Some points:
[  6 -31 -34 -20 -44  57  26  56 -67  -7  52  25]
[ 32   9 -31   0 -67  61  19   9  -6 -96 -71  16]
[ -6 -12  -7 -13  -5 -14  -1 -17 -13   8  -9   7]
[ 22  16  73   7  64 -38 -46  -3  -6 -30   9  -4]
[-39 -11  37 -33 -16 -27 -19 -70 -20  27 -30 -29]
[ -8 -25 -29 -21 -32  44  27  52 -53  -2  43  23]
[ -6 -38  14   1  62 -52  43  42 -42 -12  17 -13]
[ -8 -27  -4   3  22 -20  29  25 -11   1  -9 -13]
[-12  20  32  60 -16   9 -70 -10  19 -58 -39   7]
[-31 -23 -58  -6  16  36  39  21 -31  54  57  34]
[  6  12 -14  -5   0   0 -20  -1  25  10 -22  -8]
[-24 -35  18   1  51 -51  50  44 -15 -15   1  -7]
[ 44  22  11 -24 -16  23 -26 -39   3 -67 -83  24]
[-11  57  51  38 -68  46   7  29  14  31 -19 -25]
[ 30  11  19  27 -42  13 -21 -14  -2 -17 -26   2]
[-21 -24 -50   6  60  18  63   7   8  79  58  50]
[ 12  46  -4 -77   0  10  33  25  60  -8 -33 -47]
[-41 -41 -44  -3 -23  45  33  42 -69 -19  15   3]
[-41   0  39 -40 -10 -35   0 -64 -25  19 -21  -9]
[-60   7  17  31 -22  -3  -2  31 -21 -10 -12  15]
[ 19  20  47  -2  52 -30 -35   7  26 -14  -4 -17]
[  0  69 -36  61  22   4  16   8  39  24  52 -27]
[-43  -5 -47 -59 -39  -5  42 -17 -16   6  -7   7]
[-19 -31 -23 -19  -7   7   5  -6 -24  -1   8   4]
[  9  46  -9 -76  -6  12  33  24  59  -4 -28 -46]
[  9  21   4  -4 -25   5  14  -3 -16  -7  -6  -4]
[-31  -7 -60 -30 -15  68  17  58 -70   1  44   3]
[ -5   4   1 -12 -21  -8 -14 -25 -15  12  -5   3]
[ 33  27  72  47  72 -30  -8 -35   9 -64   7   8]
[ 23   9  48  16  34 -27 -35 -11  14 -22   4   9]
[-26 -17  -2  94 -23  -2 -86 -16   9  -6 -16  29]
[-13 -20 -30  -9 -18  19  10  11 -31   6  14   7]
[  2   0  -4   1 -14 -12 -35  -8  25  11 -50 -11]
[ 48 -11  23  63 -27  -8 -43 -40   3  22 -20  -4]
[ -2   0   0 -27 -17  -5  -9 -36 -16  21  -5   3]
[-15 -24 -50   2  43  20  50  -4  10  72  60  48]
These points spread out most along one direction. For each point below, how far along it does it lie, from 0 to 99? 50 is the average, and the first point above lies past it.
[ 21   0   0  12 -27  -3 -24 -31  -7  20 -20  10] 42
[  1  48 -12 -49  25  20  30  38  68 -32   1 -39] 49
[ 14  76 -33  36  42 -30 -30   3  53  32  67 -10] 45
[ -39 -103  -60    2  -35   36   18    8  -50   -1   29   33] 76
[-28 -25 -32 -14 -22  -5 -11   3 -12  48  39  64] 65
[-37 -63 -58 -11 -11  34 -49  -1 -23 -10  44  53] 65
[ 55 -45  32  57 -24 -16 -17 -32 -10  19  16 -11] 40
[ 31 -46  55  34 -24 -18  -2 -47 -13  21  13 -20] 40
[ 56 -36  28  57 -27 -15 -21 -33 -11  22  13  -7] 40
[ -5 -12  -9  -7 -19  -6 -24 -28 -12  21  -1   8] 49
[-20 -10 -11  14  57 -39  57  45  15  -6 -27  15] 54
[ 36  47   2  36 -66  40   0  21   9 -45 -32 -18] 39
[ 18  48   2 -45  18  -1  13   9  52   7 -11 -36] 44
[ 42  49   0  65  43 -23 -25   7  80   2  21   4] 33
[-43   1  44 -49 -12 -37   3 -70 -21  26 -19 -15] 42
[ 27   3  35 -45  62 -34  -4   0  40 -21 -30 -42] 34
[ 33  19  44  -3  49 -28 -26  11  26 -25 -15 -14] 32
[  6  36   3 -68  45  -3  26  24  62 -26 -12 -36] 45
